In the data rows, 128 means zero.
Here are some points:
[108 144 132 140 126 131 150 116 111 199 134 121 115 153  90  97 127 101  96 138 255 118 124 147]
[109 125 119 137 119 124 128 113 122 202 120 145 122 122  91 172  93 123 141 122 120 116 154 132]
[109 114 131 134 146 118 118 129  98 106 107 128 150 134 106 176 129 121 108 105 159 134 107 125]
[113 117 136 119 180 128 128 126 106 113 113 130 132 131  84 113 131 172 141 162 117 146  99 140]
[118 136 107 111 116 179 133 130 101  91 104 127 126 133 218 105 139 103 111  94  91 110 131 156]
[109 108 129 156 111 127 125 128 139 100 127 123 121 127 136 135 119 138 167 100 158 125 128 109]
[114 122 150 110 131 142 121 137 135 148 120 141 107 128 106 115  97 117 168 141 112 112 131 115]
[112 117 149 104 145 123 126 118 158  95 107 149 101 127  83  96  90 173 153 212  80 121 104  97]
[110 110 129 155 102 138 123 119 172  88 149 133 106 115 146  95 155 135 154 154 117 129 129 109]
[111 107 119 122 138 112 128 129 114 123 144 112 126 129 255 142 142 126 101 107 131 136 107  99]
[113 156 130 140 127 127 164 127 138 142 162 119 150 166  96  89 112 102 120 129 101 155 142 109]
[203 116 127 127 131 130 136 121 130 118 122 109 135 121 137 120 122 154 133 103 228 114 132 113]
[174 128 127 134 121 125 130 129 120 114 114 119 113 120 203 113 103 101 109 120 111 129 111 121]
[116 120 158 100 106 134 122 126 202 108 138 185 160 134 185 187  97 114 105 142 132 123 128 124]
[119 111 105 106 101 126 146 147 154 140 146  98 103 126  87 191 110 120 140 241 216 164 120  94]
[118 164 124 134 139 118 120 138 161  96 153 131 151 114 104 120 121 168 109  98 101 114 125 183]
[111 132 138 111 144 125 130 115 129 118 101 103 111 123 125 101 121 173 116 100  79 138 135 248]
[107 125 124 144 120 126 130 108 121 133 110 152 110 123 110 110 106 116 145 113 194 115 107 123]
[110 134 119 129 133 133 135 116 119 228 113 154 120 117 128 186 106 104 124  85 122 123 122 124]
[122 157 124 133 137 119 120 145 158 116 120 128 119 114 120 122 188 255 103 113 121 125 121 116]
[141 141 122 129 145 124 108 138 122 177 142 118 100 129 103 117 114 135 128 101 103 178 147 155]
[113 114 114 123 117 118 130 124 139 234 125 117 119 114  85 161 121 100 112 104 109 120 153 125]
[128 148 127 124  94 108 117 146  98 116 119 181 105 121  90 132 109 115 239 133 181 130 124 127]
[124 163 128 132 118 113 134 160 130 105 115 127 140 113  95 107  92 106 112 114 128 129 134  99]
[109 111 132 140 126 121 121 127 108 106 114 124 162 135 107 181 102 147 148 120 212 127 127 116]
[110 112 134 134 151 122 120 140  97 100 104 116 145 149  89 162 140 103 147 163 125 120  99 123]
[115 122 144 100 116 117 123 108 178  78 118 124 153 119  77 113 171  88 154  80  80 165 111 121]
[126 156 127 131 105 112 128 154 108 125 108 137 127 117 104 127 101 113 171 116 131 157 136  98]
[118 155 132 120  98 110 124 129 103 111 135 104 130 134 135 126  94 107 129  89 212 117 108 118]
[113 133 136 125 142 126 134 120 101 214 106 100 106 124 153 117 216 155 105 160 110 128 132 104]
[250 106 125 125 110 131 130 116 100 137 143 196 169 137 126 113 205 108 140 108  90 115 119 104]
[116 141 114 116 133 181 105 124 101  95 127 106 178 125 103  87  95 101 142 120 136 121 116 106]
[174 124 127 129 124 124 151 126 125 112 118 113 113 124 114 112 112 103 111 114 100 146 110 118]
[111 114 122 141 110 121 119 115 132 124 110 120 119 117  98 146 108 163 155 101 150 126 126 137]
Then 16 other points, each followed by its number:
[117 161 132 125 101 119 123 127 105 173 131 107 139 130 178 120 102 107 202  95  97 109 116 122] 0
[192 118 128 128 127 128 133 124 125 124 120 109 122 122 113 130 124 177 114 104 111 131 161 141] 1
[110 126 127 154 110 138 129 111 140 107 128 142 107 125 115 103 105 138 116 107 196 115 134 103] 2
[116 131 143 104 100 113 119 104 137  78 147 106 132 118  83 165 244  86 118 133 135 134 132 114] 3
[110 108 120 130 130 112 117 129 119 140 120 118 145 142 134 113 213 132 112 138  96 122 116 114] 4
[116 153 134 118 102 116 133 122 105 118 128  91 135 131 168 129 105 126 129 122 116 109 112 120] 5
[115 138 140 109  95 114 118 104 118  87 145  95 116 118 102 166 210 102 113 101 255 125 136 126] 6
[111 111 136 152 115 142 126 131 121  91 134 120 110 129 110 148  95 120 115 114  97 127 122 115] 7
[107 138 124 144 124 129 139 108 125 139 124 177 126 128 116 110  95 121 104  93 119 120 112 115] 8
[193 120 128 132 117 128 139 128 113 109 117 117 129 114  98 118 103 122 115 110 105 129 113 125] 9
[108 157 120 131 136 131 135 112 127 117 135 203 135 136 195 140 210 111 141 119 182 139 100 118] 10
[113 120 149 123 116 181 133 146 116 241 214 119 121 112 255 110 123 106 111  96 120 163 118 117] 11
[110 105 114 124 108 115 121 134 158 247 129 115 147 127  93 120 120 102 122 174  89 121 118 140] 12
[110 156 118 127 141 137 130 116 130 105 137 155 153 111 255 255 170 123 140 206 206 129 108 130] 13
[159 127 126 129 146 124 118 123 145 122 132 115 102 173 143 131 134  94 147 179 112 117 132 101] 14
[108 138 119 133 129 131 135 110 118 202 113 177 117 128 118 167  91 129 124  84 142 129 193 109] 15
Which two of these numbered points are nearest to each point below by angle, seen from the average point of the first points? Their numbers follow each, nearest first.
[110 112 138 153 112 152 129 135 146  86 149 116 117 125  96 184  93 121 126 159  82 114 120 117] > 7 14
[115 153 135 120 104 115 127 119 112 126 130  93 141 141 182 125 103 115 129 128 100 112 115 169] > 5 0
[192 121 128 129 125 129 133 125 129 116 118 111 117 123 106 123 116 127 112 106 116 119 115 137] > 9 1
[158 128 125 130 152 127 113 121 167 126 132 121 104 159 110 172 122  95 138 122 106 124 137 105] > 14 7
[110 111 130 128 147 114 121 128 100 107 115 134 142 135 121 184 111 122 107  94 100 132 121 106] > 7 8
[118 151 135 116  98 113 123 114 109 110 133  92 121 128 157 138 112 153 154 105 129 104 112 111] > 5 0
[115 166 129 130 120 114 151 140 120 115 134 117 186 136 103 110  97 117 237 132 104 132 185 127] > 0 5
[109 117 113 120 114 121 135 126 137 244 123 111 139 134  93 146  94  94 119 255  89 130 169 110] > 12 14
[117 163 129 134 139 117 131 147 169  96 138 137 130 119  94 143 164 134 128 143 134 119 144 112] > 3 6
[115 116 144 128 123 155 125 143 105 171 176 110 122 120 116 115 134 100 126 109 141 148 121 104] > 11 12
[111 142 137 112 122 123 132 111 132 115 114  92 138 121 132 112 123 255 108 135 104 145 158 117] > 1 5
[109 107 122 131 121 112 117 130 121 126 116 134 161 131 130 131 255 143 110 105 101 128 129 122] > 4 3
[108 127 123 143 117 128 126 110 121 147 113 170 147 122 108 116  99 122 115  92 146 127 113 121] > 8 15
[109 114 133 143 127 127 121 128 113  93 111 118 130 135 129 142 106 178 124 106 174 123 132 108] > 2 6
[113 110 136 153 111 142 126 132 144  85 139 115 115 130  96 163 104 115 125 141  91 147 119 113] > 7 9
[171 125 125 131 147 127 117 122 169 136 119 117 118 160 130 141 133  92 140 114 244 118 197  97] > 6 2
[196 118 128 127 122 128 139 127 122 121 120 131 128 117  95 123 115 250 112 105 205 185 112 151] > 1 9
[109 152 128 146 130 129 154 116 219 125 153 160 149 153  97 103 130 101 113  94 104 137 112 109] > 8 12
[108 119 121 136 117 123 131 116 134 169 107 131 137 120  92 136 136 140 125  94 144 118 141 119] > 15 12
[116 120 157 104 115 135 127 145 172 124 111 169 127 133 148 128  94 111 100 124 119 119 123 166] > 8 11
[123 159 126 134 130 117 134 156 176  95 112 124 151 115  97 126 149 110  97 108 122 112 157 141] > 3 6
[109 114 120 135 115 118 125 117 130 173 107 128 124 119  95 111 105 129 124 112 133 139 168 133] > 15 12
[112 108 130 148 115 134 118 127 128  96 113 117 125 136 170 104 166 110 133 112 144 130 129 132] > 10 4
[114 113 104 102  99 152 157 148 150 100 123 106  99 173  83 152 158 230 130  90 245 143 109 104] > 6 2
[112 119 145 130 118 162 130 141 108 255 214 110 114 118 113 124 182 104 126  88 114 131 120 111] > 11 12
[149 130 126 134 147 126 116 122 146 130 126 115 101 148 106 160 126 110 119 124  99 128 129 109] > 14 7
[114 119 144 128 123 152 127 143 105 181 158 120 110 126 111 113 152 102 143  93 195 133 128 106] > 6 11
[130 148 125 132 132 117 126 142 157 102 115 120 120 121 215 123 120 112 125  99 132 118 112 116] > 5 13
[109 139 129 148 122 130 150 110 125 158 128 151 123 135 103  99 106 106 108  97 138 111 158 121] > 8 15
[112 117 135 144 130 132 123 133 103  96 113 124 125 136 199 146 107 113 121 158 177 122 114 112] > 13 5
[110 125 137 117 164 124 130 121 107 140 109 112 108 113  85 117 216 146 131 131  89 116 121 110] > 4 3
[110 114 114 124 115 119 128 122 158 255 122 110 118 110 100 129 106  98 113 100 106 120 140 134] > 12 15
[110 128 136 122 152 125 130 122 101 159 104 105 106 120 106 120 214 113 112 152 117 124 132 108] > 4 3
[112 106 117 118 131 110 128 139 149 150 151 113 123 120 139 106 144 134 103 114  90 114 111 103] > 4 11
